In the data rows, 128 means zero.
Here are some points, each followed by its number:
[110 113 162  85 105 121 104 110 178 162  97 106 135 110 129  95  82 149 179 115 154 176 119 119 117 169 139 104 195 102 138 142 121  63 150 123  29 135  94  90 149 135 115 236  88 122 138 135 140 129 128  74 155 108 115  29 106 147 130 117 107 124 125  89] 0
[ 95 133  99  33 230 136  93 133 181 106  72 140 136 128 116 126 170 158 119 161 139  65 113 135  94 108 106 149  80 102 129  85 119 131 108 143 255  56 112 127  86 122 118  76 129 149 127 158 107 138 141  83  44 114 141 137 101 123 106 133 146 135 131 139] 1
[135 128 125 244 188 125 159 101 156  45 201 223 161 126 109  90 216 203  98 163 149 207 127 146  84 185 147 158  55  76  68  46   0 151 155 160 210 177  20 177 127 109 145 142 154 135 145 140  59 141 213 215 200 112 167 170  58 201  88 175 153 138 152 177] 2
[152 133 129 200 181 122 117 145  92 213  83  65  83 144 145 136  48  90 115 106 110 120 147 111 156 102  66 107 129 117 154 206  69 170 121  93 209  80 228  82 122 133 140 108 100  36 117 127 165  97  19 107 125  99 110  46 177  70 151 148 133 128  69  71] 3
[160 143 112 144 141 135 121 141 126 112 115 203 134 121  93 137 176 166  78 167 151 180 125 116 110  94 113 155 145 105  94  93  73  92 125 149 100  77 163 219 119 104 122 117 165 136 141 136 113 122 184 161 161 137 119 101 100 211 117 158 117 131 135 130] 4
[108 140 126 167  45 126 158 116 133 142 119 116 131  97 141 122 131 135 144 117 121 177 126 117 138 135 163 122 132 129 145 129 146  98 142 125 147  63 202 120 170 122 129  14 123 255 139 117 126  97 123 131 154 114 133  14 144 145 122 128 140 128 117 114] 5
[117 133 115 205 223 120 107 154 154 193 126 139 103 111 142 155  89  96  67 141 137  93 136 106 119  97 205 127 153 159 147 136 198 162  90 111 218  73 140 116  80 118 115 249  82  28 129 146 146 150  97 118  32 123 118 124 145 119 133  88  77 126 169  93] 6
[ 91 120 120 142  39 128 140 127 137 141  82 112 144 102 129 144 137 111 123 132 121 163 121 168 137 121 109 138 139 144 100 122 177 154 131 130 122  81 124 159 113 135 123 176 150 165 134 136 145 118 162 137  68 129 138  92 139 143 141 128 131 130 161 128] 7
[127 131  85 154  47 145 140 164 123 140 123  84 134 137 147 161 112  89  86 123  94 209 129 101 174 100 107 134 102 130 163 172 136 175 141 116 101 167 125 142 189 120 121  57 130 109 104 111 152 130  80 111 176 138  88  80 174 126 155 115  96 119 162 122] 8
[125 137 103 157  62 122 189 127 174  33 143 179 173  95 105  91 193 169 205 176  97 229 191 107 100 161 151 171  61 129  91  45   5 130 133 160  28 120 156 143  94 122 126 120 172  66 123 128  82 148 175 169  72 139 163 204  90 177  96 159 149 116 169 153] 9
[ 99 131 164 113  99 132 150 115 128 110  83 125 114 131 108  72 115 134 230  93 121 135 116 120 139 162 168 100 164 144 195 146 150 136 131 133  78 181  38  69 158 133 142  88 114 114 129 119 100  80  83 180 144  99 148 173 126  97 121 125 109 133  85 128] 10
[148 147 159 171  60 123 150 108 129  91 186 161 134  77 130 106 159 144 123 126 131  80 131 153 110 142 125 123  95 137 122  87 121  82 118 129  67  91 187 143  68  98 134 104 102  98 144 145  88 128 150  46 174 108 165 245  96 140 106 161 106 131 130 124] 11
[142 115 115 164 139 132 149 127 147  99 115 134 127 176 109 118 163 175  91 139 142 181 165 140 121 168  38 141 138 109 110 112   0 137 128 164  72 220 200 148 109 142 140 104 144 213 123 116 104  95 169 142 175 125 133 168  90 151 123 151 116 120 141 134] 12
[145 125 156 170  90 140  86 140 108 193 203  31 101 107 157 142  68  81  80  78 123  99  94 131 180 120 112  97 172 148 162 226 255  75 122  79 118  94 182  49 186 147 120  93 113 130 108 109 181 142  53  58 106 119  92  68 187 104 168  95 126 130  94 108] 13
[227 111 131  74 118 123 114 106 172 155 162  84 144 136 109 103 120 149 175 109 169 122 131 147 118 146 138  90 204  94 115 160 195 140 151 117 133 181 156 137 162 111 142 153 107 200 138 128 124 150  84 129  41 128 117  40 119 121 129  81 142 139  50 124] 14
[113 128 153  75 173 133  93 142  45 147  69 124  98 175 127 157 114 124 136 111 117 105 113 115 154 167 203 123 121 121 125 155 228 160 141 122 152 238 150 145 140 136 138 170 137  95 128 124 144 106  73 169 109 135 115  64 162 155 133 106 139 119  93 150] 15
[146 139 144  75 195 121  78 147 131 204 184  99 120 123 139 132  72 105 142 123 132  56 121 132 134 123  88 124 142  83 170 179 154 138 132 128 154  53  73 106 189 106 116 202  87 143 123 144 161 135 132  72  15 107  91  84 150 127 147 110  94 127 120 112] 16
[119 103 159 107   0 119 132 111 218 125 198 113 135 137  78  93 132 174 157 143 164 119 139 167  80 131 152 119 109  51  77 125  78  94 135 161 208 226  28 164 163 104 146 132 115  91 167 122  98  89 162 150 145  91 114 120  74 131 103 132 124 113 100 145] 17
[101 112  85 135 189 134 121 142 105 111 106 105 128  91 123 140 126 101 143 115  95 172  89 145 151 166 175 128 139 148 145 148 100 101 149 130  96 160  62  70 152 131 138  93 139 147  92  98 114 161 110 115 104 130 119 147 148 144 141 133 127 132 124 127] 18
[117 131 150 150 161 138 104 136 100 137 155 117  89 143 151 126 114 105  93 106 120 121 119 114 148 130 106 114 109 167 157 152 145 133 119 109 100 122 149 103 112 133 120  88 120  86 109 108 138 133  85 113  42 136 136 103 154  68 139 135 115 137  90 126] 19
[143 110 147 119 187 124 116 110  80 110 142 181 151 141 130 135 141 134 157 107 136 164 100 142 113 119 161 132 135 150  79 118 112 192 140 127  97 163 141 149 115 137 150 124 165 119 125 128 106 126 119 170 145 158 124 208 105  65 119 122 159 135  82 171] 20
New points follow, each followed by the numbers of its three nearest points above, looking only along the 4 directions in which the numbered points spread most, nearest first.
[153 103 177  69  98 148 132 134  84 150 108  51 129 177 159 153  59  87 127  61 143 129 114 148 198 128 118  94 203 145 164 205 255 189 125 102 141 140   3  79 141 137 124  85 127  92 104  87 185 165  63  65  52 144 102 145 179 149 184  64 132 123 120 154] 15 19 14
[149 144 115 149 246 126 115 144 120 128 156 177 117 119 145 127 165 128 149 181 134 161 105 130  86 107 147 154  84 129 112  73 152 114  78 142 207 131 243 114 125 130 113 162 118  81 122 145 119  95 148 126 113 124 141 243 108  89 105 158  94 143 150 154] 1 20 4
[113 138 114  85 150 124 106 128 120 128 117 148 130 158 109 117 152 145 141 159 180  56 141 145  94 106 132 123 175 111 104  91  89 153  88 152  93 114 207 147 108 134 109   4 137 142 141 152 119  97 181 100 121 117 112  85  87 105 113  77 103 135 179 159] 7 11 4
[122 118 177 113  94 134 108 111 115 126 118  95 134 142 131 134 114 114 120  89 112 113 159 122 159 162 233 125 153 132 111 151 134 110 139 105 128 121 210 137 102 139 134  94 173  83 123 116 126 139  87 140 125 148 120 123 159  51 157 159 164 122  81 159] 18 19 8
[150 122 106 174 147 131 155 129  95 110 151  92 122 158 135 146 119 124 124 104 113 209  98 142 156 128 118 127 106 149 173 148 255 147 128 118  84 100  44 113 136 131 132  11 148 123 108 129 144 159 130 117 135 139 126 146 147 146 146 128  97 123 134 163] 18 8 19
[148 145  83 157 197 131 111 132 128 119 136 118  92 125 140 150 118 114 113 122  84 182 121 102 147 132 164 134  95 159 145 134 145 119 141 125 144 116 167 145 108 136 126 134 136  90 105 112 126 154 135  91 151 143 133  96 148  84 133 147 113 137 116 138] 19 18 7
[ 50 119 123  56 243 130 129 160 120 163 121 111 109 155 145 187 119 106 138 154 110 102 148 114 153 128 139 144  92 126 116 153 154 121 159 151 180 159 151 170 117 131 118  40 152 155 133 119 158 120 131 114 146 143  84   8 155 202 147 135 105 115 155 114] 19 7 18
[187 120 160 114 147 119  86  99 192 164 174  90 114 130 123  97  85 133 173  86 168  96 117 160 119 148 118  91 137 125 125 150   2  57 133 112  95 145   2 125 165 149 132  71  83 205 133 124 129 107 117 112 163 130 130  78 122 129 137 114 143 134 114 113] 0 14 7
[112 132 146  82 190 129 141 155 126 178  95 150 128 101 144 183 123  89 153 158 100 128 121 106 136 100 143 141 115 152 142 135   0 110 135 120 185  92 120 132 123 148 126 108 145  62 121 125 164 133 109 146 105 126 101 137 157 195 138  83 124 117 116  87] 19 18 7
[137 115 130 105  85 112 136 121 199 108 156 221 168 124  98 112 214 190 147 204 162 152 139 123  58 111  40 166  77 102  66  30 109  86 111 179  66 206 193 165 101 136 112 238 140 233 172 149  82 149 183 139 139 118 144 150  72 114  89 118 149 107 163 155] 4 9 17
[180 120 122 132 128 121 139 126 130 167  72 120 129 166 147 140 117  99 135 105 144 125 111 112 113 130 108 117 104 141 106 142 154 189 141 111 200 173 184 158 113 141 109 171 120 206 122 120 150 103  83 121 112 156 134 171 139 169 150 104 151 133 116 147] 18 19 7
[169 145 127 159 185 110  93 144 133 207 106 108 117 120 131 124  66  94  99 125 144 152 151 144 129 108 100  98 142 106 170 176 195 142 134 125 151  70  65 108 198 121 100 225  83 255 121 145 162  89  77  63 143 112 115 153 146 125 145  95 101 132  93  54] 16 14 7
